Rotation paths and how fast each direction turns (degrees each step):
Each turn is a multiple of 5 degrees from 10 to 175, or 0.
Each row of a path follows its step; steps can be skipped.
Path 1:
step 0: [  5  -4  11 -24  -3  -7 -19  -2 -19   1  11   5  -8  -3  30  10 -36  -5
  -3   4  -1  25  28  -4 -17  -7  21 -13  10  -2 -16 -16   7  34 -13 -29
 -14   8   3  24 -11  -6  10 -15  12  -3 -10  -7 -11   7  -5]
step 1: [  5 -14   7 -13  15 -13 -19   2  -1  14  -8  10  -1   3   6   1  -5  -9
  -6   5  23   2 -13   7 -19 -24 -21  -9 -21  -9  -5 -29   2  36  24 -23
  -3  -6 -18 -17 -16 -22 -12 -20 -17   4  -4 -21 -20  -4   9]
step 2: [-20  18   5 -24   1   7 -19   5  12 -20  -7 -21   7  16 -11  29 -11   5
 -12  40  21  -1  12  -5 -13   3  -6 -24   3  14  13 -10  10   8 -13  -1
   1 -13  -9 -14 -15 -14 -10  -8   0  14 -26  -7 -21   1  15]
step 3: [  7  15  -7   8 -10 -13 -19   6  12   7   7  24  18 -15 -11   3  -1  -5
   5  32  13   0   2   8   3  30  16 -17  16   3  -3 -19   1  33 -27  -9
 -24 -23  10 -11 -12 -13  13 -17 -20  11   8  -5  -6 -14   1]
step 4: [ -6 -11  -4 -30  12  -2  -9 -11  19   9   5  -7  -4   1 -17 -22  -5   4
  -4 -11  15  -3  -6  12   3  14  24 -31   8  -8   1 -28  19   7   7  -5
   0 -35   0 -16 -17 -29  -6  15 -22  13  -7  26  13  -6 -10]
step 5: [ -2  16 -11  -4   9  28 -33   5  11  30   6   1  -2 -19  -1 -20 -13   0
   0  28 -12 -22 -14  14  22  -3  -2  -7   9  34   9  -4   5  -6   6  12
 -15 -14  -1  -4 -12 -13 -27  10   8  27 -14   9   8  -1   4]
step 6: [  4  -7 -10  26  13  14  -7  19   5  40  -3 -16   0 -16 -28  -7  -9  10
  17   8  -6 -25  23   3   3  46  -7  -7   8  -4   5 -18   8  -7  -1  -2
  -6   7   2 -20  -1 -14  13   2  17  -7  -8  24  -1  -3   8]
step 7: [ 12  24 -16  -6  29   5 -11   4   6  16   2 -15  -5  -9   4 -32  -6  -5
 -24 -21 -17 -14  27  12  -2  22   3  -9  21  -1 -10  -8   5  -2  -7  18
  -1   8 -20  -1 -28  13  22   1   3   4   7  -4  16  17 -28]
step 8: [  7   3   0  -6   2  12 -40  30  -4  20 -13 -12   4   6  17 -20 -30  18
   7 -13 -17  20  11   9   7 -12   7  15  -5   2  -7 -17   2 -10  32   5
 -24  28   7   4 -10 -14  18  -9   8  -3  -1  11  12  -4 -15]
step 9: [ 12 -17  -1  -8  36  22  -9  20  -8  18  -1 -15  18   9  -1  -3 -17  23
 -13  -6   0 -29  14 -12 -31 -10  -4  13  -3 -18   6   2  -8  12   8  -3
 -13  17 -20   9   1   2   2 -29  12   6  -5 -13  14   2  23]
Directions:
[  1   3  -2   3  -2  -3   1  -6  -2   4   1  -1   1  -3  -1   0  -1   9
  -2   1   2  -2 -12  -1   3   4   2  -4   4   2  -3   4  -2   0  -2   2
   6  -1   2  -3  -4   2  -6  -3  -1   1  -1  14  -1   0  -2] : 40
[-3  7  4 -3  8  2  0  1  4 -8  4  1  0  2  1 -7  2 -5 -3 -3 -6  4 -1  2
  4  1 -3  1  0 -6 -3  0 -2 -2  8  2  7 -3 -4 -7 -6  2 -2  0 -5  0 -5  1
 -4  1  2] : 125
[-1 -1  3  0 -4  7  3  3 -2 -2  2  1  1  2 -3  8  0  2 -7  2  0 -2  0 -8
 -1 -7 -1 -4 -3 -4 -9 -5 -5  3 -1 -2 -5  0  5 -1 -7  1 -4  3 -6 -2  2 -2
 -4  0 -4] : 35
Path 2:
step 0: [-15  31  -3   7  -1   3   3 -21 -19 -18   9  20  -4 -12   1   6  17  22
  10   0  -3   3  26  -7 -15 -10 -11   4 -12  -7 -13 -30  10  -8  -7  -2
 -19  -4 -16  -7   8  -1  17  -6  10   6 -29  16  24   4  -8]
step 1: [  8  -5   3  13  15  13 -16 -10 -11  16  28  12  -5 -11 -12  -3 -30  12
  -6   1  -3   3  14   0 -24 -19   3  -9  21  -4 -27   1   4   1  -5 -21
   8 -12   2  -4  16 -21   5   9  12  30  14   7   3 -12 -20]
step 2: [ -4  12  15   6 -11   2  -2  -6   2  -4  -6  -8  11  -3  -1 -10 -28  -9
   4  18  -4   1 -12  -4 -15  -9  -3   9 -31  -2 -36 -10  -5 -27  14 -27
   7 -12  -3   3  -7  -1 -17 -11  16 -23  11 -17  26 -11 -12]
step 3: [ 13  33  -2 -18  -7  20   5   4  -6   2   2  12  -3 -21   3  10   2   9
  -9  -6 -10   0  30   1 -11  13 -24   6   2   4 -23  -7   6 -34  -4  -8
 -26  25   9  18  18   2 -18 -13   0   7  -9   2  13   5   1]
step 4: [ -3   1  19   9 -10   7 -10   1   4  21   9   0  19 -34  -4  -3  -4   7
  -6   2 -12   1  -7   4   3  -9   5 -31  27   1 -39 -31  -3   2 -12   5
 -13 -12  -7 -16   9 -21 -14   2 -16  20   2 -10   1  -3   2]
step 5: [  2  22  -5  -4   0  -8 -24  14  -7   3   8  16   4  -9  -9   3 -17 -29
  -7   2   7  14 -22 -21   8 -17 -12  22 -18  11 -38 -11  -9  -4 -11  16
   8   9  15 -21   0  -7 -10   6   6 -22   1 -11  10 -13  -9]
step 6: [ -7   4  -6 -17 -19   7   0  -9  10   0 -19   9   2  10   9  19 -22 -21
 -12 -19  -6  11  14  -7 -14  -2 -23 -19   5  18  -8 -19  26 -13 -32  11
  -4  12   5  22   7  -7 -19 -17  21   2   9   4  -1   2   5]
step 7: [ -9 -15   8  15  -2 -12   9  36  15  -3   4   8  14   7  -9  -3   9  15
 -32 -12  -4   6  -2 -10   0  -9   2   3  23  19 -26 -30   6  -2   2   8
 -24 -11 -13   8  18 -17   5 -12  -9  -5  16 -18   5   2   0]
step 8: [  4  10  12  -2  11 -23 -14  -4  -7   1   6   2   8  17  11  37   1 -14
  -2 -14  -2  14   9   5   5 -22  15   8   5   9 -30 -15  -4  10   1  18
 -10   4  -4 -18  14  16   2  11  10 -26 -17  11  22 -22  -5]
step 9: [-15  -3  -8   0  -1  15 -10  -7  -1   0  16   4  14   3 -13  24 -15 -12
   5  -8  11  -2  14 -12  -9 -17  -5  -9   8  13  11  -4  39 -22  -6  30
  14 -13  -8  24   9 -22   1   1  -3  -5  -2  10  11 -22 -22]
Directions:
[ 4  1 -4 -1  1  4  4 -3 -4  6  2  2  3 -3 -2 -3 -6 -1  4  2  1 -1  0 -6
  6  0  0 -4  0 -5 -3  0  4 10 -2  8  7 -2 -1 -4  4  1  6  2  0 -4  0  4
  4  3 -6] : 90
[ 2 -4  3  1  6  4 -1  4  6 -4  6  2  4  1  3  1 -7  7  2  2 -5  0 -4 -3
 -1  0  6 -3  3 -3  3 -3 -2 -1 -4 -3 -4  4 -2 -2  6 -6  2  4  0  1  0 -4
 -7  7  0] : 120
[ 0  1  2 -2  4  6 -4  0 -1 -5 -6 -3 -3 -7  2  1 -1  3  2 -2 -9  7  5 -5
 -5  1 -6 -2 -2  4  6 -2 -3 -4  0  6  4  1 -2  5 -3 -1  4 -1 -3 -5 -2  7
  0  0  1] : 120
[ 2 -2 -2 -2 -1  2  3 -5  2 -2 -3  1 -5  0 -1 -2  1 -9  9  1 -2 -4 -3 -2
 -2 -8  6  7  5  3 -4  4  3 -7  0  1 -1  4 -4  0 -2  1 -2  3  2 -7 -7  0
  1  6  2] : 120
[ 1  0  1 -1  4 -5 -1 -5 -1 -2  3  0  2 -1 -1 -6  0  5 -3 -3  0  2  4  0
 -1  5  1  0 -4  2 -3  1  5  2 -1  5 -2  0 -1  4 -4 -4 -9 15  2 -1  4 -2
  6  3  4] : 0
[ 1 -5 -6 12 -2  9 -2  1 -1  5 -3 -3 -1  4  3 -5  0  2 -5 -3 -5  0 -2  3
  3  1  1  1  8 -2 -4 -1  3 -5  0  3  2 -2 -3  1 -9 -2  0  2 -1  4  2  1
 -2 -1 -5] : 130
Path 3:
step 0: [ 27  -2  -2   7  -5  12   2 -14   0   0 -19  -6 -12   4 -12 -18  21 -10
   9   5  -7  13  24 -10  17   3   5   4 -27  16 -23  15   8   0   5 -14
  25 -26   4  -1 -12  15  -6  -6  20   0 -11  -7  20 -11  20]
step 1: [ -2  22   5  20  10   9   9 -11   5  10   1   5  -4  34  12  -7  11 -12
  -2   2   6 -19   3   8  18  -9 -35   8  -4  18  -9  -7  -8   7   5  -8
  -9  21 -20  18  -5   4  20  -2 -15  -6 -21 -24  16  -2  -1]
step 2: [  8   4  -6 -10  17 -15 -28  18 -12  33  -3  21 -13  14   4  10  19   0
  -6   2  13  -1 -10 -13   4 -12   6 -31  -6  23   4   8 -16  12  -9 -31
  -2  -6  -1  -4  -5 -16 -13   7  -1  -4   8 -14 -11   5  -5]
step 3: [ 15   2  -3   0  21  -5 -10 -14  -7   0  -2  12  -1   4  -6  30   0 -14
  29 -13 -35  -1  22 -16  -8   6   6 -17  -2   9  -8 -13   0  12 -16  13
   0 -34 -23  10  -9   9   8  -4   7  -5 -22  11   8 -10  -7]
step 4: [ -6   6  21   7 -20   8   2 -26 -34   8  13   4 -13  13 -10   9  21   1
   6   4   8   1   8  22  -5  -6  -5  -2   3  11  10  -9  -2  -2 -10 -11
  14  16   7  23  -3  19  -2   7  -9  11 -20  12   1 -17 -38]
step 5: [ 23   7  18   6   7   0 -22  -5  13   9   7  -3   5  -5   0   1  27 -13
  -8 -12  -2 -25 -19 -12 -22 -13 -14 -20 -22 -20  -9   1  11  -6 -18 -24
   5  13  14  -8 -10 -10  -4   0  14  10  16  10  17 -16 -10]
step 6: [  7  21  13  28  10 -16  25  -9   5  -3   0  26   0  11   6  10  -3 -17
   6 -29 -13  -7 -18  -1  -2   0  -1   9  -1   3  -4  -6 -18 -31   6   5
  20 -34  -6  -8  -7   5 -18 -12   0   5   6  -8 -10 -14  -4]
step 7: [  7  12   8  -8  -2   5   5 -28   5  11   6 -10 -27   0 -25   9   7 -10
   2  11  21   2 -37  17   1 -12  -1 -11  15   0  13 -21  -6  11 -15  20
  13   1   0   8 -12 -10 -15 -13  -8 -27 -16  -2 -11  -5   7]
step 8: [ -7  -6  13  16  21 -25 -12  -1  15  -5  -2  -3  14  -5 -10  11   3 -33
  -5  15   3  21  -2  12  -1 -11  -5 -23  15   1   9  -7  18  -4   9  -9
 -26   2   8   4 -11  -5  -6   1  29 -11  17   7   6 -27 -19]
step 9: [  3  13 -13  15 -14 -42  10   2   7  -5  16  13  -4 -17  -3  19   1  12
  -7   4 -26 -12  -4  11  -4  15   7  -5   9   3  22  -3   2 -21  -5  10
  17  -1  -3  22   5   1   2  -6 -10  -9  20 -12  31  -2 -15]
Directions:
[ 1  0 -5 -5 -1 -1 -3 -1 -5  1 -3 -6 -5 -3 -2 -4  2  6  1  3  1 -4 -4 -3
  3 -6  7 -4 -4 -3  0  4  0  1 -1 -2  7  7  0 -1 -9 -3 -5  4  1 -6  1 -1
 -6  0 -3] : 140
[ 1 -5 -3 -1 -2  5 -4 10 -2  4  7 -3 -1  1 -2  3  6 -4 -7  4  3  1 -5 -1
 -5 -5  2  3 -1  3 -2 -1  0 -4 -5  2 -4  4 -2  2  7  0 -6 -2  3  1 -2  3
 -4 -4  5] : 130
[ 8  3 -2 10  7 -4 -4 -1 -1  1  0  1 -2  3 -8  3  0  6 -1  1  4 -1 -1  4
  5  2 -1 -4 -2 -2  1 -5 -4 -2 -2 -5 -2  0 -3  5 -6  6 -5 -6  1  2 -1  3
  5 -3  1] : 0
[-2  8  4 -3 -4  5 -4 -2 -5 -3  1 -1  4  4  0 -1  1  3 -2 -4 -2 -3 -1  5
  8 -1  0  1  4  8 -2 -7  3  3  0  8  2  2 -1  3 -2  2 -2  5 -1 -1  4  4
  1 -2  7] : 120
Path 4:
step 0: [-14 -13  12  -8  -1  -8  -2 -26  10 -12  -9  -9  14  17  13   4 -14 -12
  13 -19  -5  26  11  12 -26 -25 -17   0 -17   3  -1  -1   5  14  -9 -22
   3  -3   7  11 -31  -2 -16   8  21  -9 -11   4  -4   5 -10]
step 1: [  5  -8  17  -5  22 -15   5 -13 -15   8  14   5 -13  14 -17 -14 -25  -8
  10   7  -1  -3 -20  24  -6   2 -16  14   1   1  -2   4  11  -5   2   5
  21 -17 -11 -22   0   3  -8   3  19 -33   5 -19   3   6 -28]
step 2: [ 25  -2  16  26   0   3  17   0   0  23   2 -16 -25  30   8   6   5   6
  13 -18  16  11 -17  23  -3 -13  11  -4   2  16  22   0  -6  -1 -24  16
  -2   9  15   6  -2  -5   6 -12  21  -5  -5  -9  -7   3  -2]
step 3: [ 13  10  -8  21  28 -22  -2 -17  15  16  11   9  -5  22 -18 -11  -5   5
  11  18   1 -16  20  12 -26   2  -4  -7   6  -3  -2  -1  -5  -8 -13   4
  14  12  -3  23 -30   6  18  12   7  14  -3  13  -5 -12  -2]
step 4: [ 20  -4  -1  15  -3 -23  15  -6   2 -12 -35  10 -21  -8 -13 -14  -7  18
  -1   3  -4   0 -12  28  16 -10   3   2  12 -21  -5  -7 -21 -10  15  -8
   2 -21  11   1 -13  21  -2 -11  16   5  -9  17  -8 -11   0]
step 5: [ 14  21   2   0   8 -11   6 -16 -28  19 -16   6   0  -3  -2 -26  -1   3
  35 -14  21  12  25  -1  -2 -12   1 -13  14  -8   3  17  -8  13  -2 -21
 -17  10  -3   3   0   8 -15 -20  -1  -9  -8   4  23  -7   6]
step 6: [-11 -25  -4 -15  -3 -12  10 -23   7   8 -21   0  10  11   8   7 -16  10
  -2   8   2  26  13  10 -17 -27 -18 -20  -8  -7   1  16   7  16  15 -10
  14  13   2   1 -13  15  18 -10   2 -25   6  17  -5   8 -14]
step 7: [ -2   4  25   1   8 -23  27   7 -11   9   2   0  -2   6  -4 -17 -21 -21
   7  16  14  -2   3   7   2  -8 -15   2  -5   1  -1 -10  -4   9   1  22
  15 -11  14 -45 -13  10   1 -20  -7 -15  -4  -7   7  20 -14]
step 8: [ 14  16   8  28  -8   9  13  -9  -8  23 -15 -33 -15   1  -7   6   2   1
  10   1 -12   0   8  11 -10 -11   4 -22  -4  31   3   6   1  12  -4  21
 -10   1  -4 -11 -12  -5  24 -13  13 -16   8 -17 -17  -1  10]
step 9: [ 12  -8  -1  24  20 -29 -23 -13  -1   9  -4   6 -11  10 -15  14   2  -4
   3  33  -5  -7  12  -1  -2 -12 -13 -16  -1  -8  -2 -18 -11  13 -21  -2
  -1   2  14   2 -33  -6   4  15 -20  -6  -5  -2 -19   1  18]
Directions:
[  1   5   1  -5   2   2   5  -2  -1   0   3  -3   1   0   4  -7   2  -5
  -2   0   1   0   6   1  -4   4   2   5  -3  11   0   2  -7   2   4  -1
  -2   1  -7   6 -10  -5  -3  -3   1   2  -1   0   2   0   2] : 145
[  4   3  -2   4  -4   5  -1  -4   5  -2  -5   1  -1   2  -1  -1   0  -1
  -2   0  -2 -10   4   0   7  -6   7  -2  -2  -8   6  -2  -5  -2   3  -3
   1   4  -4   2  -3   2  -6   5  -4  -1   2   0   5  -3   0] : 60
[ 3  8  0 -4 -3 -5 -8  0 -3 -2  0 -5  2 -1 -8  2  3  6  0  3 -1 -1 -1  2
  2  2  9 -1 -4 -3 -8 -1 -1  1 -1 -7  1 -2  5  4 -2 -1  4 -1  3  2 -6  1
  3  5  5] : 65
[ 5  1 -1  8  4  4  1  0 -2  1  7 -1  3  3  0 -2 -3  2 -9  0  2  0 -2 -4
 -2 -4  5  0 -4 -3 -6  3 -2  5  0  7  5  2  4 -6 -1 -7  1 -3  6  1  8  3
  0  0 -1] : 65
